In the rows, zero is written as 128.
One turn moves each row of this set onto another row. After a few examples, where does it send each row asked below?
k402: [133 126 121 148 131 111 151 130 144 162 112 125 117 140 142 125 128 109
 126 155 146 124 149 130 113 113 143  90 156 116 163 135 142 143 103 116
 109 157 135 115  86 160 142 118 120 152 125 117  98 148 111 136 123 162]
k328: [140 125 125 141 129  99 150 128 135 166 118 119 115 131 146 125 126 117
 122 157 142 123 151 132 120 110 135  91 158 118 159 137 144 133 109 118
 113 165 132 115  86 164 142 114 120 156 130 124 104 157 122 131 119 158]
k736: [144 112 118 129 117 137 138 133 115 127 136 111 116 140 128 145  99 151
 121 134 112 150 134 148 107 111 102 135 123 114  99 159 148 147 133 130
 135 137 122 107 138 124  96  94  93 128 107 125 131 110 130 146 142 122]
k655: [120 133 135 142 131 142 143 121 125 144 167 107 129  89  99 114 121 108
 117 138 145  88 128 134 116 116 135 131 136 135 113 149 131 117 128 106
 140 123 128 123 164 141 122 122 132 124 137 124 174 152 150 104 127 130]
k731: [114 127 124 149 132 112 148 118 146 154 119 126 120 130 159 129 127 115
 143 148 143 118 151 134 119 109 141  91 158 127 150 141 141 141  99 124
 107 159 118  95  90 158 141 115 122 150 130 117 101 149 119 129 130 171]
k343: [132 102  98 146 108 114 154 136 143 136 120 113 135 165  87 123 108 121
 131 139 108 177 124 156 152 137 156 135 135 118 123 125 140 165 130 126
 145 154 131 154 150 151 123 142 157 120 133 136 134 148 117 144 114 153]
k959: [139 115 126 147 129 117 153 112 128 159 114 126 121 132 147 112 127 118
 127 153 149 132 145 131 131 106 133  93 157 118 157 136 143 123 106 111
 109 167 125  99  94 167 145 117 127 166 127 109 113 152 127 129 126 160]
k929: [132 105 118 146 114 133 148 134 135 145 131 107 128 156  71 106  96 137
 150 144 125 165 126 139 147 130 148 137 118 121 131 109 115 161 136 112
 133 155 115 173 142 161 117 141 148 124 126 121 116 148 133 133 114 139]
k543: [113 128 126 143 132 135 152 113 139 137 146 105 155  94 101 105 133 108
 127 143 138 109 126 150 123 120 157 122 136 133 128 144 145 129 125 108
 160 126 123 125 171 135 115 126 166 125 140 130 177 159 129 115 124 147]
k200: [ 99 125 126 144 125 123 158 116 125 141 158 107 128  88  98 119 124 106
 123 133 144  91 128 137 124  97 138 141 127 120 116 137 122 132 146 103
 148 119 116 111 162 130 126 131 146 131 129 114 164 162 129 108 122 120]
k876: [128 120 124 153 137 129 153 113 136 155 112 127 120 131 144 119 132 112
 129 149 149 127 149 131 124 110 140  89 159 120 162 129 137 134 101 109
 105 163 126  95 100 166 148 119 130 161 124 108 109 148 120 134 124 168]
k861: [119 128 143 149 131 150 151 128 128 139 157 102 141  99  88 104 132  96
 124 142 154 101 131 144 125 106 130 129 129 118 124 137 125 120 135 106
 154 134 129 125 172 147 125 135 147 128 137 131 172 144 125 106 119 140]
k967: [122 117 105 125 129 129 150 130 140 126 136 105 147 129 135 140 118 151
 120 129 106 150 128 153 103 110 125 119 122 115 116 176 161 158 127 129
 156 131 123 111 142 119  87  98 125 125 109 138 140 118 110 149 144 129]
k207: [106 129 147 138 137 156 150 106 136 138 158 106 147  99  98  96 111 124
 146 135 152 102 134 138 124 108 145 131 116 141 124 145 135 129 137 105
 145 126  94 129 152 136 110 123 144 123 130 111 160 155 132 103 130 132]
k136: [127 122 127 142 131 105 151 119 136 157 124 123 116 126 158 125 122 118
 141 155 142 123 151 135 126 107 134  94 160 127 144 144 151 130 107 121
 109 162 116  96  86 163 141 115 123 157 135 120 112 155 128 129 127 167]
k839: [134 108 107 142 101 117 137 136 123 142 138 122 107 154  86 128  92 115
 138 146 110 157 126 143 157 137 142 142 134 124  99 108 126 147 135 125
 121 151 127 159 147 161 135 140 140 121 143 120 134 148 141 137 111 154]
k372: [127 120 128 122 133 141 142 134 147 132 141  96 128 135 115 140  98 160
 140 138 114 149 139 140 104 113 121 126 110 121 117 162 146 168 145 127
 144 140 100 131 120 122  76  99 103 122 102 133 119 124 118 137 135 123]
k816: [121  98 102 151 104 107 155 149 126 136 131 113 108 146  86 132 103 121
 148 141 110 163 124 142 149 119 146 146 126 101 106 105 116 157 149 113
 129 142 126 143 150 153 132 158 149 136 129 123 127 152 137 144 112 139]
k524: [123 108 102 142 100 116 147 156 139 138 145 112 115 163  83 130 103 121
 141 142 112 160 126 142 156 125 136 138 125 108 106 126 126 158 139 131
 128 161 134 159 138 159 127 155 138 113 135 142 127 136 117 139 108 158]
k414: [116 117 118 127 124 142 136 131 127 119 144 107 128 125 132 142 114 151
 134 131 113 145 134 150 116  93  99 124 111 109 102 161 147 145 139 133
 143 141 115 103 142 126  90 101 110 129 110 129 139 101 104 144 142 142]
k716: [123 108 110 127 118 124 152 138 132 125 132 105 111 128 119 153 116 148
 121 130 115 145 130 143 110  95 117 142 116  97 103 154 150 155 153 120
 137 132 115  94 134 112  89 108 104 134  98 129 132 118 125 143 138 117]

k839 -> k736
k402 -> k731
k207 -> k929
Now find these:
k967 -> k543
k816 -> k716
k328 -> k136
k414 -> k861

